128 stands for zero in the data rows.
Here are some points:
155:179:178:178:195:193:82:158
77:111:158:141:110:133:91:138
70:146:168:144:94:120:96:160
64:107:77:87:134:165:141:150
163:162:180:76:189:183:182:161
156:151:175:156:87:156:127:168
107:112:164:168:124:105:86:88
160:151:131:120:96:129:115:102
154:94:141:103:154:149:126:121
152:129:96:98:122:147:135:65
46:149:182:184:179:143:175:159
162:175:172:129:102:124:164:150
93:123:148:153:150:138:137:124
161:180:111:126:134:92:117:135
158:168:167:148:99:146:105:73
156:162:173:191:130:100:84:99
66:135:166:146:97:118:93:159
124:77:111:137:133:113:102:125
127:166:186:172:181:164:75:141
157:164:112:87:93:172:114:57
97:130:98:85:114:122:144:144
173:169:113:67:100:196:185:159
121:135:92:104:125:110:134:105
160:137:106:85:117:121:105:106
82:166:179:166:118:121:133:153
96:119:132:148:164:129:137:119
157:161:185:188:96:187:178:152
160:117:88:94:114:98:106:111
100:149:138:125:95:131:122:123
156:175:130:116:121:94:120:125
165:77:134:106:153:203:122:151
164:175:115:177:179:165:175:148
150:95:115:99:124:135:109:94
149:175:180:173:156:103:147:135
103:132:119:107:119:104:119:78
167:156:100:79:112:144:125:137
161:177:170:196:175:186:153:90
158:82:126:101:151:145:118:110
156:178:148:128:97:101:94:149
155:174:176:190:155:95:124:146
149:124:92:72:110:102:132:128
161:165:177:179:89:192:185:158
88:129:109:104:116:90:93:74
163:151:131:95:130:140:115:63
151:131:90:77:110:120:183:153
109:132:139:112:145:149:140:129
88:94:136:129:148:135:152:142
159:159:100:67:120:146:127:160
93:103:144:165:132:127:92:49
147:163:130:89:103:124:99:160
115:73:103:97:124:151:114:62
67:110:166:171:182:143:162:158
156:120:72:97:130:114:169:157
141:160:109:105:135:87:117:113
91:151:144:138:92:124:106:96
174:153:107:95:89:142:110:161
154:88:84:92:121:154:138:121
160:75:111:107:131:130:97:123
164:146:96:87:119:132:137:152
159:136:141:135:103:131:103:132
84:95:137:144:148:120:94:84
70:84:106:129:138:89:100:104
158:56:130:110:110:143:109:117
127:153:163:156:104:179:167:146
165:136:89:82:112:127:83:108
129:124:99:79:114:112:148:137
133:111:118:117:139:130:122:112
155:82:104:123:118:109:98:106
98:123:108:107:102:119:131:119
157:144:117:94:82:141:115:112
138:90:111:109:120:135:121:94
157:167:165:181:149:97:158:147
82:133:87:103:120:109:103:135
64:123:182:182:123:130:96:161
53:173:170:152:107:100:136:159
98:120:147:153:121:113:93:135
124:75:138:142:143:143:113:133
154:77:174:178:195:189:185:157
157:147:153:171:99:179:149:153
163:151:111:94:112:137:103:58
156:114:79:93:118:133:153:66
169:88:86:99:129:116:143:121
111:98:152:158:128:153:134:65
73:131:119:101:114:156:116:153
168:115:81:102:128:103:165:146
169:174:152:87:164:157:166:140
78:106:77:91:144:165:138:169
61:151:180:168:130:102:135:152
138:147:156:168:155:116:159:129
125:149:145:136:107:128:97:124
58:86:134:140:167:93:132:108
163:160:172:178:181:99:182:149
91:124:183:178:160:130:150:166
56:135:76:98:115:143:117:150
172:199:169:171:155:85:146:124
162:111:76:93:129:152:169:160
173:185:103:83:98:136:147:140
133:74:112:130:120:142:120:154
170:143:97:121:101:131:85:100
166:107:123:117:134:117:107:132
137:85:176:193:142:122:110:43
173:94:79:99:131:114:154:147
131:98:122:119:137:120:112:85
93:100:152:88:177:94:139:119
119:148:135:136:94:119:94:82
66:113:179:153:104:136:82:145
144:62:106:113:140:153:133:135
58:111:172:182:180:148:81:140
162:126:94:82:121:121:189:161
160:162:121:92:98:145:120:160
151:83:110:141:164:100:154:119
144:100:130:136:96:155:143:143
160:135:107:80:104:121:130:141
131:111:128:143:123:139:124:150
79:132:158:150:132:107:123:142
162:154:138:111:122:134:105:93
75:105:132:134:120:111:89:139
152:95:121:129:100:144:135:120
160:76:113:80:122:165:111:148
92:165:178:162:111:122:127:121
56:90:132:115:118:131:118:92
64:111:119:93:109:131:126:150
85:124:100:82:121:157:142:129
129:159:175:180:130:103:146:160
135:81:184:184:127:121:97:83
53:115:174:176:188:144:161:160
100:124:129:124:152:113:140:137
169:167:85:147:122:159:132:91
161:116:89:78:130:122:86:93
157:138:112:85:118:147:128:45
156:69:99:89:120:152:125:137
124:87:113:129:104:134:112:126
Here are 12 more points, each followed by its number:
91:120:173:164:151:137:134:138 0
66:137:90:84:113:134:174:156 1
72:159:169:176:147:107:150:156 2
134:118:84:92:124:103:148:147 3
158:131:114:130:182:87:172:147 4
64:117:173:183:138:128:101:161 5
151:108:134:158:115:162:140:139 6
162:120:87:83:116:122:185:157 7
161:148:115:84:104:118:121:158 8
159:162:177:175:181:87:188:151 9
170:171:184:149:92:107:88:157 10
131:76:129:147:124:144:112:138 11
Which of these numbered points is nearest to each point below, ignoring the direction in which the first points spread most? Its number follows each.
165:117:88:85:117:122:187:161 > 7
72:119:162:173:114:116:87:157 > 5
154:133:81:88:113:125:189:161 > 7
161:126:90:76:120:134:181:164 > 7
73:127:179:167:107:138:90:161 > 5
167:168:170:185:93:200:174:153 > 6
142:58:128:158:133:132:107:143 > 11
129:158:166:171:116:182:156:141 > 6
54:139:86:94:122:132:153:153 > 1
86:139:174:183:185:159:159:138 > 0
87:174:152:156:128:100:128:132 > 2
159:109:81:97:122:85:145:160 > 3
163:162:120:79:96:153:127:160 > 8
58:118:173:168:170:158:156:144 > 0
104:133:141:110:118:177:140:128 > 0
167:173:190:176:197:100:189:152 > 9
157:114:94:67:113:132:187:157 > 7
167:177:168:157:103:111:76:154 > 10
152:189:190:174:182:97:183:156 > 9
129:73:112:152:132:135:110:134 > 11
135:80:138:146:122:144:117:137 > 11
73:122:154:130:104:123:81:150 > 5
167:182:173:154:88:111:102:134 > 10
154:187:179:182:164:84:177:152 > 9
137:108:80:97:128:113:152:139 > 3
48:116:91:91:124:130:172:143 > 1
72:154:178:168:112:98:136:151 > 2
155:159:128:75:111:145:115:144 > 8
61:116:175:168:157:141:159:132 > 0
170:120:83:96:196:136:172:153 > 4
159:105:132:185:173:105:154:133 > 4
167:154:170:181:178:104:181:145 > 9
56:177:94:73:110:188:192:157 > 1
151:166:71:167:153:93:178:162 > 4
156:168:124:76:110:135:100:160 > 8
164:121:100:77:125:154:183:157 > 7
55:113:100:98:125:127:170:164 > 1
100:100:111:124:126:102:81:130 > 5
161:107:78:103:130:95:152:129 > 3
135:73:179:174:143:134:108:139 > 11
68:130:109:90:117:131:163:162 > 1
62:119:185:187:128:135:104:154 > 5
142:149:119:107:101:117:104:158 > 8
129:69:114:140:132:143:125:146 > 11
155:183:75:185:202:187:169:166 > 4
148:138:157:159:160:108:168:152 > 4
137:80:182:171:140:131:105:137 > 11
155:143:121:105:105:130:101:158 > 8
159:170:182:147:101:114:81:154 > 10
164:167:173:167:119:97:77:154 > 10
157:179:184:182:150:85:152:127 > 9
77:116:85:85:121:147:162:164 > 1
53:89:105:137:131:105:81:124 > 5
158:170:186:188:156:97:150:133 > 9
145:107:82:106:139:120:158:145 > 3
50:123:91:92:110:115:162:147 > 1
167:166:171:152:95:127:97:144 > 10
78:148:158:152:119:134:143:154 > 2
67:115:135:131:101:145:107:147 > 5
157:101:78:86:127:109:147:133 > 3
164:113:93:89:126:124:110:95 > 0
66:81:118:117:113:105:107:163 > 5
145:82:117:128:131:150:94:134 > 11
148:159:103:104:102:117:96:156 > 8
154:123:113:86:133:157:182:160 > 7
151:182:86:177:204:190:186:162 > 4
165:107:76:92:131:110:153:133 > 3
154:118:87:75:136:146:195:147 > 7
139:83:130:149:134:144:122:130 > 11
152:190:186:142:74:102:102:132 > 10
163:116:89:82:128:109:136:160 > 3
140:111:109:119:139:138:149:116 > 0
169:174:177:179:205:98:179:161 > 9
156:142:112:102:135:131:180:160 > 7
90:73:98:110:119:109:113:141 > 5
162:109:80:82:92:114:193:141 > 7
61:118:109:103:135:132:173:154 > 1
67:106:155:163:126:127:111:147 > 5
160:180:178:183:162:85:150:135 > 9
137:88:129:155:135:137:121:144 > 11
91:174:97:76:108:179:170:156 > 1
91:161:95:74:113:160:172:146 > 1
162:142:108:82:108:152:119:167 > 8
101:124:155:133:167:128:140:137 > 0
164:84:191:176:170:95:156:134 > 4
149:74:118:107:103:147:115:124 > 11
132:76:114:132:126:148:125:155 > 11
165:146:99:80:106:152:131:160 > 8
73:150:145:154:116:93:115:137 > 2
65:120:93:92:126:113:82:149 > 5
160:156:138:109:95:122:122:161 > 8
75:119:118:83:114:118:89:138 > 5
58:115:98:97:127:129:151:145 > 1
136:175:182:173:148:125:138:164 > 8
90:123:173:174:119:118:92:149 > 5
73:124:89:76:123:101:181:166 > 1
162:179:185:190:91:198:185:155 > 6
164:116:67:82:135:123:182:156 > 7
152:171:186:184:115:195:111:65 > 6
160:116:89:84:142:137:173:162 > 7
132:77:116:121:124:142:115:132 > 11
149:160:130:104:95:134:105:157 > 8
158:171:186:161:118:102:90:148 > 10
164:127:80:98:129:114:133:159 > 3
162:166:171:172:108:99:83:175 > 10
158:123:106:111:136:84:146:147 > 3
163:72:162:187:188:209:180:154 > 6
156:180:165:179:190:91:191:160 > 9
69:146:165:167:91:108:144:154 > 2
69:72:117:128:126:112:102:132 > 5
167:131:80:85:123:109:172:155 > 7
169:106:91:101:138:94:134:159 > 3
70:77:121:125:112:126:99:124 > 5
76:114:82:87:137:156:151:166 > 1
162:117:87:97:151:126:121:77 > 0
129:127:103:112:109:105:145:156 > 3
164:178:184:180:154:96:154:131 > 9
161:174:182:170:106:91:111:145 > 10
159:172:175:184:85:189:180:158 > 6
136:103:121:120:141:153:140:97 > 0
64:102:85:106:115:108:182:154 > 1
162:105:144:164:164:167:148:99 > 6
150:160:116:83:93:147:92:159 > 8
64:111:118:99:140:124:176:162 > 1
65:118:169:170:162:141:146:154 > 0
129:158:144:121:144:158:131:91 > 0
156:157:159:149:128:106:135:157 > 8
152:100:103:102:129:104:116:59 > 0
66:158:177:176:117:95:123:156 > 2
93:127:96:91:122:127:96:155 > 5
95:143:162:159:121:142:118:59 > 0
159:169:157:169:163:105:168:154 > 9
157:169:169:172:143:97:176:162 > 9
68:115:156:147:96:144:105:142 > 5
80:122:92:80:121:104:78:146 > 5
148:153:123:95:101:117:89:160 > 8
154:102:91:92:150:135:179:161 > 7
125:92:125:126:136:95:147:139 > 3
154:172:173:168:155:97:148:131 > 9
91:141:130:109:120:135:129:154 > 2
164:183:182:153:88:128:112:147 > 10
72:108:102:82:107:100:187:164 > 1
161:180:188:176:124:115:83:110 > 10
150:189:179:183:168:98:158:47 > 9
161:151:151:147:149:103:167:141 > 9
160:173:98:81:125:197:189:152 > 7
91:147:109:107:114:130:159:94 > 2
149:133:141:118:104:130:105:150 > 8
149:145:107:69:109:155:120:162 > 8
162:154:137:84:163:170:179:148 > 7
134:66:112:133:122:157:136:141 > 11
93:109:97:94:125:111:164:158 > 3
161:169:184:176:179:93:138:115 > 9
158:95:139:128:133:163:143:128 > 6
152:127:81:94:127:130:170:157 > 7
153:163:169:77:193:195:199:160 > 7
168:166:174:183:193:195:80:162 > 6
162:178:87:91:121:194:181:162 > 7
155:146:171:159:177:112:170:151 > 9
162:176:137:124:117:120:147:152 > 8
162:177:171:162:104:129:97:148 > 10
65:109:112:95:122:158:155:131 > 1
162:115:93:89:134:109:171:156 > 7
53:141:116:120:118:109:157:146 > 1
54:146:79:108:119:156:118:170 > 1
165:171:175:173:115:94:104:151 > 10
152:150:94:103:99:122:104:155 > 8
163:159:123:80:93:138:102:157 > 8
154:179:181:172:116:86:108:151 > 10
74:152:141:145:79:104:125:155 > 2
60:117:149:174:185:129:179:156 > 3
162:111:61:91:86:115:153:141 > 3
166:176:144:120:91:116:85:161 > 10
76:120:90:104:111:93:189:161 > 1
72:118:146:153:196:126:174:160 > 3
79:139:154:136:93:104:128:150 > 2
91:127:100:101:118:107:85:120 > 5
159:121:90:85:125:125:158:161 > 7
152:173:129:89:92:137:100:159 > 8
66:137:173:163:95:111:97:154 > 5
61:145:94:73:100:127:109:161 > 1
155:170:167:159:96:109:112:139 > 10
153:173:171:182:150:87:139:137 > 9
161:163:89:85:108:164:185:121 > 7
156:118:96:87:126:123:108:83 > 0
166:173:126:118:131:100:119:140 > 8
94:130:177:161:106:133:83:148 > 5
156:173:175:192:160:94:135:138 > 9
159:113:81:100:117:108:142:131 > 3
161:142:120:101:109:118:165:152 > 7
139:67:114:142:108:146:132:134 > 11
157:118:87:98:135:146:107:53 > 0
161:168:165:183:161:98:141:118 > 9
